One turn moves each row of this set onto another row. After a few examples, where does it send each row asked below?
Q_995: [ 1.77 -2.74  0.10  0.73  1.05 -1.31 -0.97  0.18 -0.38 -0.29  1.93  0.97
  0.45 -1.54  1.35  0.03 -1.03]
Q_879: [-0.40 -1.25 -0.22  0.33  1.08 -1.05  3.88 -1.26  0.11  0.97  0.71  0.55
  2.03  0.01 -0.58  0.51 -1.70]
Q_415: [-0.63 -1.10 -0.36 -0.91 -0.17  0.16 -2.14 -0.54  1.43 -0.26  0.29  0.53
  3.31 -0.11 -0.42  0.88  0.61]
Q_81: [-2.00 -1.31  0.31  0.48 -2.02 -2.21  0.84  0.70  1.27  0.56 -1.42 -0.53
  0.35 -1.54 -1.93  0.60 -1.40]
Q_960: [-0.20 -0.85 -0.01  0.44  0.50 -0.60  3.75 -0.85  0.68  1.68  0.78  0.05
  2.08 -0.13 -0.67  0.94 -2.27]
Q_799: [ 2.17 -0.54  1.10  0.46 -0.62 -1.32 -1.84  0.54  0.63  1.67  1.55  0.05
 -0.17 -0.44  0.81  1.10 -1.93]
Q_311: [ 0.88 -1.86 -0.03  0.39  0.74  1.63 -0.84  0.22  0.08 -0.44 -0.44  0.58
  0.67 -2.53  1.21  2.08 -1.50]
Q_395: [-1.75 -0.64 -0.51 -0.60  0.13 -1.41 -2.22  0.06  1.02  0.69  1.08 -0.35
  3.41  0.18  0.29  1.11  0.29]
Q_609: [-3.51 -0.80  0.06  0.54 -0.23 -0.75 -0.67  0.68  0.16  0.81 -1.18 -0.29
 -1.16  1.39 -0.23  0.89 -0.13]
Q_548: [-1.35 -0.89 -0.55  1.04  1.01 -0.03  2.23 -0.40  1.60 -0.48 -2.09  0.87
  2.46 -1.07  1.62  0.64 -1.74]
Q_789: [ 1.75 -1.86  0.80  0.38  0.91 -2.35 -1.35 -0.62 -1.21 -0.41  0.92  1.16
 -0.07 -0.23  1.50  0.41 -0.43]
Q_104: [ 2.27  0.60 -0.73  0.82  1.00 -1.31 -1.16 -0.49  0.39  0.54 -1.24 -1.26
  0.86  0.38  0.69  1.67  0.84]
Q_235: [ 0.03 -0.08  0.51  0.24  0.01 -0.74  3.42 -1.13  0.68  1.94  0.15  0.03
  1.73  0.53 -0.84  1.36 -2.21]
Q_919: [-2.85 -0.88 -0.10  0.51 -0.87  0.74 -0.66  1.13  1.42  1.18 -0.83 -0.30
 -1.11  0.71 -0.93  0.74 -0.77]
Q_350: [-2.53 -2.24 -0.45  0.94 -0.49  1.73 -0.10  1.30  1.41  0.43 -0.89 -0.27
 -0.44 -0.54 -0.63  0.73 -0.83]
Q_233: [ 0.81 -2.00 -1.22  0.67  0.68 -0.69  1.84 -0.01  0.86  1.74  2.17 -0.17
 -1.46 -1.03  0.82 -0.20 -1.83]
Q_900: [ 0.87 -0.08 -0.20 -0.55 -0.01  1.66 -1.63  0.10  1.31  0.52  0.49  1.45
 -0.65 -1.32 -0.60  0.95 -1.62]
Q_756: [-1.63  0.17 -0.31  0.00  1.70 -2.70 -1.56  0.15 -1.41  0.80  1.12  0.39
 -0.33 -0.09  1.75  1.40 -0.96]
Q_813: [-1.29 -0.69 -0.70 -0.98  0.04 -0.66 -2.27 -0.19  1.51  0.34  1.16  0.37
  3.13  0.17 -0.48  0.52  0.42]
Q_344: [ 1.56 -0.76 -2.48  0.76  2.24 -0.95 -0.61  0.06  0.91 -0.05  1.02 -0.36
  1.01 -0.85  0.04 -0.44  0.90]
Q_794: [ 1.47 -0.61  0.65  0.63 -0.29 -1.49  1.29 -0.98 -0.20  1.87 -0.51 -0.81
 -1.66  0.61  1.63  1.85 -1.42]
Q_269: [ 1.75  0.73 -1.17  1.16  0.84 -1.27 -1.12  0.60  1.17  1.72  0.04 -2.14
  1.17 -0.26  0.76  1.68 -0.11]
Q_816: [-2.56  1.38 -0.51  0.34  0.82 -2.31  1.33 -0.45  1.52  1.00 -1.03  0.92
  1.22  1.05  1.03  0.05 -1.69]
Q_656: [-2.23 -2.36 -0.17  0.57 -1.09 -2.43  1.27  0.35  0.55 -0.53 -1.38 -0.01
  0.60 -1.94 -1.58  0.08 -0.79]
Q_832: [ 0.93 -0.81 -0.21  0.88 -0.20 -1.18  1.44  0.15  0.76  2.76  1.26 -1.24
 -1.44 -0.27  1.34  1.22 -2.25]
Q_99: [-2.25 -1.76  0.27  0.38 -1.29 -2.93  1.00  0.05  0.23 -0.43 -1.86  0.03
  0.31 -1.18 -1.60  0.29 -0.54]
Q_676: [-2.97 -3.06 -0.53  1.19  0.37  0.82  0.27  0.97  0.22 -0.44 -1.28 -0.32
  0.00 -0.63  0.33  0.88 -0.21]
Q_127: [-0.64  1.16 -0.36 -0.81  0.60 -1.04 -2.10  0.05  0.38  1.28  1.45  1.33
 -1.29  0.18 -0.29  0.53 -1.28]
Q_142: [ 2.05 -1.94  0.29  0.78  0.08 -0.65 -1.27  0.88  0.75  1.01  2.33  0.26
  0.37 -1.64  0.92  0.46 -1.96]
Q_912: [-0.71 -1.67 -0.10  0.76  1.80 -1.04 -0.79  0.24 -1.61 -0.26 -0.02 -0.06
  0.88 -1.78  2.66  2.40 -1.12]
Q_947: [ 1.29 -0.10 -2.24  1.16  1.61 -1.05 -0.77  0.96  1.51  1.38  1.45 -1.58
  1.24 -1.05  0.39  0.40 -0.12]
Q_373: [ 0.00  0.00  0.64 -0.01  0.27 -1.30  3.38 -1.70  0.09  1.43 -0.26  0.49
  1.50  1.10 -0.85  1.15 -1.60]
Q_225: [ 1.27 -2.49 -0.98  0.36  1.12 -0.71  1.96 -1.20 -0.06  0.18  0.94  0.87
 -1.65 -0.55  0.82 -0.45 -0.70]
Q_327: [-1.29 -1.04 -0.08 -0.34  0.01 -1.08 -2.10 -0.12  0.68  0.32  0.20 -0.63
  3.83 -0.08  0.83  1.86  0.31]
Q_7: [ 1.99 -0.49  1.45  0.23 -0.13 -2.36 -1.90 -0.40 -0.55  0.81  0.70  0.62
 -0.43  0.46  1.16  1.09 -0.99]
Q_215: [-2.39 -0.04 -0.46  0.96  1.37 -2.01  1.95 -0.51  0.74  0.02 -1.79  0.60
  2.15  0.06  2.09  0.68 -1.47]
Q_72: [-2.10 -2.08 -0.11  0.63 -1.54 -1.94  1.19  0.82  1.22  0.10 -1.07 -0.36
  0.62 -2.12 -1.82  0.26 -1.30]
Q_153: [-3.58 -2.14 -0.21  0.98  0.54 -0.71 -0.09  0.56 -0.59 -0.22 -1.44 -0.29
 -0.48  0.60  0.59  0.97  0.17]
Q_366: [ 1.68 -1.65  0.21  0.29  0.51 -1.20  1.60 -1.79 -0.70  0.28 -0.74  0.46
 -1.79  0.42  1.34  0.82 -0.45]
Q_990: [-0.27 -0.71  0.20  0.07  0.96 -1.45  3.66 -1.79 -0.29  0.84  0.10  0.83
  1.67  0.76 -0.66  0.65 -1.31]
Q_462: [-1.65  1.43 -0.65  0.08  0.11 -0.51  1.26 -0.29  2.89  1.09 -0.88  1.39
  1.00  0.51 -0.11 -0.35 -2.06]
Q_236: [ 2.12 -0.34 -1.55  0.55  1.87 -1.11 -0.86 -0.84  0.26 -0.56 -0.67 -0.15
  0.75  0.01  0.23  0.33  1.47]
Q_942: [-0.89  0.00 -0.67  0.53  0.22  0.90  1.83 -0.27  2.94  0.16 -1.57  1.35
  1.76 -0.76  0.23 -0.01 -2.11]
Q_126: [-0.62 -1.31  0.03 -0.55 -0.18 -0.13 -2.03 -0.46  0.95 -0.27 -0.33 -0.09
  3.74 -0.24  0.38  1.69  0.56]
Q_18: [-2.09 -1.08  0.54  0.33 -1.83 -2.79  0.76  0.24  0.70  0.22 -1.89 -0.29
  0.14 -0.95 -1.79  0.63 -0.90]

Q_81 goes to Q_18
Q_235 goes to Q_373
Now these:
Q_311 goes to Q_900
Q_942 goes to Q_462
Q_104 goes to Q_236
Q_225 goes to Q_233
Q_799 goes to Q_7
Q_813 goes to Q_395
Q_350 goes to Q_919

